In the data rows, 128 means zero.
Every row has a hidden score from 0 to 30. What is each row's score? 15 is about the middle. The score is a weighted sum of the row's numbers plus the product of two more (or one squared), each taken from its middle value.
tensor([87, 141, 148, 103, 96, 165, 132, 159, 157, 153, 121, 165, 149, 91,
        160, 147]) >> 9
tensor([87, 120, 110, 124, 102, 178, 156, 131, 137, 142, 142, 168, 157, 108,
        119, 161]) >> 14
tensor([146, 75, 82, 183, 119, 113, 164, 87, 75, 113, 149, 133, 131, 178,
        84, 153]) >> 15
tensor([85, 141, 136, 115, 116, 172, 128, 152, 162, 142, 134, 155, 144, 89,
        141, 141]) >> 12
tensor([160, 99, 101, 154, 143, 102, 129, 98, 92, 114, 146, 103, 120, 172,
        86, 131]) >> 13
tensor([89, 115, 121, 125, 80, 166, 165, 140, 123, 160, 131, 177, 162, 122,
        135, 165]) >> 11
tensor([161, 155, 169, 116, 161, 83, 92, 143, 144, 120, 111, 90, 103, 123,
        157, 83]) >> 15
tensor([84, 121, 165, 101, 85, 144, 139, 161, 137, 166, 112, 170, 144, 105,
        178, 156]) >> 11
tensor([87, 123, 138, 110, 79, 158, 159, 149, 130, 157, 117, 177, 157, 113,
        156, 158]) >> 13
tensor([88, 143, 123, 116, 113, 175, 146, 146, 158, 135, 129, 166, 150, 92,
        134, 145]) >> 14
tensor([159, 167, 137, 126, 177, 105, 95, 130, 151, 110, 116, 85, 110, 125,
        130, 81]) >> 18
tensor([133, 166, 168, 105, 153, 117, 95, 158, 165, 124, 108, 106, 111, 99,
        160, 92]) >> 20
tensor([164, 101, 82, 158, 148, 106, 144, 81, 85, 100, 148, 105, 114, 176,
        71, 126]) >> 18
tensor([88, 103, 133, 126, 78, 162, 155, 144, 122, 159, 137, 174, 155, 120,
        141, 178]) >> 9
tensor([84, 97, 93, 137, 79, 175, 185, 118, 105, 145, 143, 172, 162, 138,
        103, 180]) >> 20
tensor([159, 102, 139, 140, 125, 81, 117, 116, 93, 137, 126, 103, 118, 170,
        132, 130]) >> 22
tensor([161, 166, 147, 122, 178, 101, 92, 137, 155, 110, 112, 91, 104, 122,
        140, 80]) >> 15
tensor([161, 136, 168, 119, 145, 78, 87, 139, 128, 134, 112, 90, 106, 136,
        157, 102]) >> 13
tensor([161, 135, 166, 120, 145, 81, 84, 139, 128, 133, 116, 86, 106, 135,
        158, 99]) >> 14
tensor([106, 151, 143, 112, 136, 157, 114, 151, 163, 129, 130, 135, 130, 91,
        142, 119]) >> 15
tensor([159, 146, 165, 109, 150, 79, 85, 137, 136, 130, 109, 88, 107, 130,
        157, 90]) >> 14
tensor([161, 83, 74, 177, 129, 99, 157, 79, 71, 109, 143, 114, 126, 185,
        81, 138]) >> 17
tensor([85, 100, 144, 125, 82, 161, 135, 149, 130, 168, 145, 171, 154, 109,
        148, 180]) >> 6
tensor([88, 146, 166, 106, 98, 161, 118, 176, 168, 161, 121, 164, 148, 78,
        172, 145]) >> 7
tensor([87, 75, 117, 128, 78, 157, 161, 124, 100, 144, 150, 173, 142, 127,
        121, 182]) >> 12
tensor([164, 96, 132, 147, 120, 86, 120, 111, 79, 139, 132, 105, 121, 171,
        125, 138]) >> 15
tensor([158, 123, 113, 135, 149, 97, 125, 104, 106, 109, 128, 98, 110, 157,
        105, 109]) >> 20
tensor([88, 104, 80, 151, 97, 182, 182, 113, 109, 128, 149, 176, 158, 136,
        87, 172]) >> 13
tensor([87, 138, 137, 110, 105, 171, 135, 152, 156, 144, 130, 160, 150, 92,
        144, 146]) >> 10
tensor([162, 78, 76, 183, 118, 95, 184, 85, 71, 112, 133, 137, 142, 182,
        83, 150]) >> 16
tensor([139, 87, 76, 163, 122, 131, 155, 80, 85, 117, 158, 128, 135, 170,
        71, 154]) >> 19
tensor([118, 109, 75, 154, 124, 155, 171, 105, 100, 106, 153, 150, 136, 146,
        74, 155]) >> 17
tensor([90, 138, 154, 104, 86, 157, 139, 161, 148, 159, 116, 170, 149, 96,
        169, 153]) >> 11
tensor([87, 159, 173, 93, 122, 171, 97, 170, 183, 153, 127, 142, 136, 76,
        167, 129]) >> 10
tensor([120, 140, 151, 115, 129, 133, 104, 144, 151, 137, 128, 124, 126, 105,
        148, 121]) >> 10
tensor([107, 144, 149, 113, 126, 147, 114, 152, 159, 138, 127, 137, 132, 95,
        151, 126]) >> 12
tensor([89, 142, 167, 103, 111, 165, 95, 174, 181, 159, 135, 146, 141, 79,
        164, 140]) >> 1
tensor([130, 129, 166, 117, 122, 112, 95, 149, 138, 149, 124, 117, 123, 116,
        163, 125]) >> 9
tensor([161, 161, 166, 105, 163, 86, 84, 141, 149, 119, 103, 90, 106, 122,
        160, 84]) >> 14
tensor([157, 76, 92, 160, 115, 100, 157, 79, 69, 124, 141, 122, 135, 186,
        89, 150]) >> 27
tensor([107, 176, 166, 96, 141, 145, 103, 172, 178, 131, 116, 131, 120, 85,
        169, 106]) >> 15
tensor([162, 180, 139, 116, 175, 100, 100, 129, 149, 105, 105, 86, 104, 123,
        137, 79]) >> 22
tensor([160, 80, 76, 184, 133, 102, 155, 78, 70, 111, 144, 114, 129, 179,
        79, 141]) >> 19
tensor([163, 171, 143, 122, 168, 101, 98, 135, 150, 109, 111, 87, 105, 123,
        138, 83]) >> 19
tensor([163, 170, 141, 123, 175, 101, 97, 134, 149, 107, 115, 90, 106, 123,
        135, 81]) >> 17
tensor([89, 109, 114, 126, 78, 164, 170, 132, 118, 150, 130, 174, 162, 128,
        128, 167]) >> 13
tensor([85, 164, 167, 92, 117, 165, 113, 176, 182, 146, 118, 153, 136, 69,
        173, 129]) >> 14
tensor([162, 179, 171, 108, 176, 90, 76, 147, 163, 114, 103, 85, 105, 113,
        155, 78]) >> 12
tensor([89, 161, 158, 103, 114, 165, 125, 167, 179, 147, 116, 161, 141, 80,
        167, 132]) >> 11
tensor([87, 78, 76, 171, 78, 172, 184, 118, 91, 137, 171, 177, 151, 143,
        85, 188]) >> 14
tensor([159, 80, 79, 184, 133, 101, 154, 81, 77, 109, 147, 117, 130, 182,
        75, 142]) >> 13
tensor([83, 130, 133, 117, 96, 172, 143, 147, 148, 148, 131, 172, 153, 98,
        142, 155]) >> 9
tensor([86, 138, 142, 108, 96, 166, 144, 154, 150, 152, 120, 169, 148, 97,
        154, 150]) >> 14
tensor([141, 157, 126, 119, 163, 122, 118, 124, 144, 101, 119, 105, 111, 119,
        122, 91]) >> 22
tensor([125, 107, 146, 128, 100, 122, 117, 135, 118, 159, 135, 132, 135, 132,
        145, 149]) >> 11
tensor([85, 161, 168, 92, 118, 168, 101, 171, 181, 153, 125, 146, 138, 77,
        170, 129]) >> 9
tensor([106, 94, 117, 139, 79, 143, 160, 126, 96, 156, 135, 169, 158, 151,
        127, 179]) >> 14
tensor([88, 98, 152, 118, 78, 147, 143, 158, 123, 164, 130, 173, 143, 113,
        160, 170]) >> 9
tensor([85, 129, 165, 97, 81, 148, 134, 167, 145, 169, 114, 171, 149, 98,
        171, 157]) >> 7
tensor([87, 125, 161, 111, 76, 154, 133, 169, 144, 170, 123, 172, 149, 104,
        169, 164]) >> 3
tensor([158, 142, 166, 115, 150, 79, 85, 139, 135, 129, 111, 85, 106, 131,
        159, 89]) >> 14
tensor([156, 152, 136, 118, 164, 103, 105, 125, 138, 102, 117, 93, 103, 128,
        130, 88]) >> 19
tensor([161, 174, 168, 108, 175, 88, 77, 148, 161, 116, 104, 90, 105, 113,
        156, 84]) >> 9
tensor([86, 77, 78, 176, 79, 173, 182, 120, 93, 136, 167, 176, 151, 142,
        86, 182]) >> 21
tensor([139, 98, 135, 137, 100, 106, 139, 123, 90, 151, 124, 135, 136, 162,
        140, 152]) >> 21
tensor([160, 170, 118, 119, 173, 106, 110, 112, 139, 98, 113, 86, 105, 132,
        117, 84]) >> 24
tensor([160, 120, 143, 131, 138, 90, 111, 120, 104, 128, 121, 96, 108, 154,
        136, 114]) >> 21
tensor([141, 166, 164, 103, 155, 107, 90, 152, 160, 122, 105, 98, 110, 104,
        163, 83]) >> 17
tensor([164, 78, 83, 181, 140, 107, 146, 80, 77, 110, 155, 110, 130, 184,
        69, 141]) >> 8
tensor([103, 147, 167, 100, 122, 153, 94, 164, 177, 152, 127, 133, 134, 73,
        162, 124]) >> 9
tensor([152, 166, 132, 113, 175, 111, 107, 125, 150, 99, 111, 94, 106, 120,
        127, 83]) >> 21
tensor([162, 176, 124, 121, 176, 109, 107, 122, 148, 105, 109, 90, 112, 129,
        123, 81]) >> 22
tensor([89, 159, 166, 97, 114, 169, 107, 173, 180, 153, 121, 148, 138, 70,
        170, 129]) >> 13
tensor([161, 155, 109, 127, 168, 105, 126, 104, 125, 91, 117, 92, 104, 143,
        102, 83]) >> 24
tensor([83, 83, 80, 174, 81, 173, 192, 119, 87, 136, 170, 180, 149, 142,
        87, 179]) >> 21
tensor([93, 142, 136, 115, 115, 162, 130, 152, 157, 138, 132, 155, 143, 90,
        141, 139]) >> 12
tensor([83, 151, 152, 102, 110, 168, 123, 166, 169, 147, 124, 161, 143, 82,
        160, 136]) >> 9
tensor([87, 147, 139, 109, 113, 172, 130, 154, 165, 144, 130, 158, 144, 81,
        148, 139]) >> 14
tensor([137, 170, 129, 116, 166, 128, 114, 131, 158, 99, 116, 104, 109, 108,
        125, 89]) >> 26
tensor([84, 104, 110, 124, 81, 163, 170, 127, 111, 145, 135, 179, 155, 128,
        125, 174]) >> 15
tensor([87, 139, 119, 115, 103, 174, 158, 140, 141, 137, 123, 177, 153, 107,
        136, 151]) >> 14
tensor([166, 169, 163, 105, 171, 83, 84, 144, 152, 114, 101, 87, 101, 118,
        153, 85]) >> 14
tensor([86, 95, 108, 131, 80, 166, 167, 123, 107, 149, 142, 180, 157, 131,
        116, 185]) >> 12
tensor([114, 150, 170, 106, 124, 134, 103, 166, 165, 145, 117, 132, 128, 93,
        172, 120]) >> 10
tensor([164, 103, 145, 138, 118, 85, 112, 122, 92, 145, 125, 106, 121, 165,
        141, 134]) >> 16
tensor([161, 123, 150, 129, 137, 81, 106, 124, 108, 129, 119, 96, 110, 152,
        144, 111]) >> 19
tensor([164, 170, 148, 111, 176, 93, 97, 132, 147, 101, 101, 90, 98, 124,
        144, 86]) >> 19
tensor([165, 149, 166, 111, 158, 80, 77, 137, 142, 125, 111, 85, 102, 124,
        158, 88]) >> 11
tensor([160, 151, 137, 121, 171, 96, 100, 121, 135, 101, 114, 84, 99, 131,
        128, 85]) >> 21
tensor([159, 92, 73, 165, 147, 114, 137, 77, 84, 105, 151, 103, 126, 177,
        70, 131]) >> 21
tensor([95, 80, 78, 179, 84, 167, 185, 115, 87, 139, 167, 183, 155, 150,
        89, 184]) >> 10
tensor([88, 134, 113, 121, 118, 186, 142, 134, 156, 130, 143, 162, 147, 90,
        114, 146]) >> 15
tensor([89, 113, 121, 114, 78, 162, 167, 133, 116, 151, 124, 180, 153, 123,
        138, 165]) >> 16
tensor([160, 176, 118, 121, 173, 109, 112, 118, 145, 102, 111, 90, 111, 131,
        119, 84]) >> 23
tensor([88, 151, 166, 90, 106, 161, 109, 169, 177, 161, 118, 150, 145, 73,
        173, 133]) >> 9
tensor([142, 132, 150, 122, 137, 107, 102, 134, 131, 132, 125, 108, 115, 127,
        144, 114]) >> 13
tensor([86, 149, 167, 98, 104, 162, 117, 169, 170, 161, 118, 156, 143, 75,
        174, 138]) >> 13
tensor([149, 74, 76, 180, 119, 108, 166, 90, 78, 112, 145, 133, 131, 184,
        81, 150]) >> 12
tensor([161, 147, 146, 124, 166, 91, 94, 128, 134, 111, 119, 86, 102, 131,
        136, 91]) >> 17
tensor([86, 174, 168, 88, 124, 166, 110, 176, 184, 145, 121, 152, 131, 72,
        169, 126]) >> 11
tensor([161, 117, 141, 134, 137, 86, 108, 120, 107, 129, 125, 97, 114, 156,
        132, 117]) >> 17
tensor([84, 132, 167, 108, 79, 151, 136, 168, 144, 169, 114, 175, 150, 102,
        169, 159]) >> 6
tensor([159, 116, 125, 140, 141, 92, 119, 111, 98, 120, 129, 100, 109, 164,
        119, 118]) >> 20
tensor([88, 146, 141, 108, 116, 173, 125, 160, 169, 143, 131, 154, 144, 77,
        146, 137]) >> 15
tensor([164, 161, 164, 112, 167, 89, 79, 144, 150, 116, 107, 84, 101, 119,
        156, 83]) >> 14
tensor([162, 121, 79, 146, 163, 109, 142, 78, 98, 84, 139, 100, 107, 166,
        67, 107]) >> 21
tensor([132, 167, 146, 111, 164, 129, 100, 143, 167, 110, 117, 105, 109, 95,
        142, 90]) >> 24
tensor([162, 157, 72, 136, 175, 121, 141, 89, 119, 83, 123, 99, 116, 153,
        78, 91]) >> 27
tensor([80, 141, 168, 96, 84, 156, 126, 170, 158, 169, 112, 162, 153, 87,
        173, 148]) >> 9
tensor([160, 159, 160, 113, 165, 87, 84, 139, 145, 116, 106, 88, 96, 124,
        155, 83]) >> 13
tensor([161, 79, 79, 186, 134, 102, 156, 86, 79, 107, 147, 115, 125, 178,
        78, 140]) >> 19
tensor([161, 77, 85, 167, 124, 100, 158, 69, 76, 116, 140, 116, 134, 179,
        81, 140]) >> 22
tensor([117, 161, 166, 101, 138, 136, 95, 163, 174, 136, 117, 122, 120, 88,
        164, 106]) >> 12
tensor([86, 117, 169, 101, 83, 143, 137, 162, 137, 168, 115, 166, 145, 104,
        178, 159]) >> 14
tensor([86, 147, 161, 104, 93, 158, 136, 168, 159, 157, 112, 170, 146, 92,
        173, 146]) >> 11
tensor([89, 150, 142, 110, 129, 169, 115, 155, 177, 135, 135, 146, 136, 79,
        142, 128]) >> 10
tensor([160, 179, 114, 124, 176, 115, 113, 116, 147, 100, 111, 91, 119, 132,
        115, 84]) >> 25
tensor([84, 95, 87, 141, 77, 179, 183, 116, 105, 143, 146, 172, 168, 139,
        98, 181]) >> 15
tensor([88, 139, 136, 115, 110, 175, 133, 156, 161, 145, 133, 165, 148, 90,
        142, 147]) >> 10
tensor([160, 114, 88, 145, 153, 105, 136, 84, 95, 100, 137, 99, 111, 167,
        85, 114]) >> 24
tensor([158, 72, 78, 181, 119, 100, 174, 82, 76, 112, 139, 130, 132, 179,
        88, 147]) >> 18
tensor([157, 80, 77, 181, 128, 97, 163, 78, 79, 107, 142, 119, 128, 186,
        78, 140]) >> 13
tensor([163, 115, 77, 153, 170, 113, 138, 74, 96, 87, 151, 95, 104, 164,
        70, 112]) >> 25
tensor([112, 130, 98, 130, 134, 161, 149, 114, 134, 113, 139, 141, 138, 121,
        97, 132]) >> 17
tensor([87, 105, 145, 113, 73, 148, 149, 149, 121, 151, 127, 178, 145, 114,
        156, 169]) >> 7
tensor([163, 78, 81, 185, 118, 92, 182, 82, 72, 111, 132, 132, 136, 182,
        84, 145]) >> 20
tensor([161, 108, 143, 135, 124, 82, 115, 121, 93, 137, 121, 105, 117, 168,
        140, 127]) >> 22
tensor([92, 175, 166, 93, 135, 167, 99, 175, 177, 137, 126, 143, 124, 79,
        166, 120]) >> 12
tensor([135, 77, 81, 179, 115, 129, 163, 90, 73, 116, 154, 139, 134, 173,
        86, 163]) >> 15
tensor([163, 176, 157, 114, 175, 98, 86, 142, 156, 111, 104, 79, 104, 117,
        147, 85]) >> 21
tensor([88, 128, 113, 123, 110, 186, 144, 135, 150, 136, 143, 165, 153, 96,
        116, 153]) >> 10
tensor([163, 78, 79, 180, 124, 95, 168, 85, 76, 109, 140, 124, 129, 184,
        81, 142]) >> 15
tensor([161, 76, 86, 173, 128, 101, 154, 71, 70, 110, 143, 115, 127, 181,
        76, 139]) >> 16
tensor([125, 158, 146, 113, 148, 133, 109, 146, 158, 121, 121, 117, 118, 99,
        146, 103]) >> 20
tensor([88, 107, 141, 126, 84, 166, 128, 146, 136, 171, 147, 162, 159, 106,
        143, 177]) >> 8
tensor([162, 167, 125, 121, 173, 106, 103, 118, 142, 100, 114, 91, 108, 129,
        121, 83]) >> 18
tensor([164, 74, 78, 177, 132, 101, 153, 75, 79, 109, 146, 111, 124, 179,
        75, 137]) >> 16
tensor([86, 135, 163, 99, 86, 153, 122, 169, 157, 171, 117, 160, 149, 94,
        170, 151]) >> 7
tensor([138, 159, 145, 116, 158, 118, 105, 137, 152, 113, 117, 104, 110, 109,
        139, 94]) >> 21
tensor([159, 102, 115, 149, 132, 92, 128, 104, 90, 124, 135, 107, 121, 170,
        106, 132]) >> 16
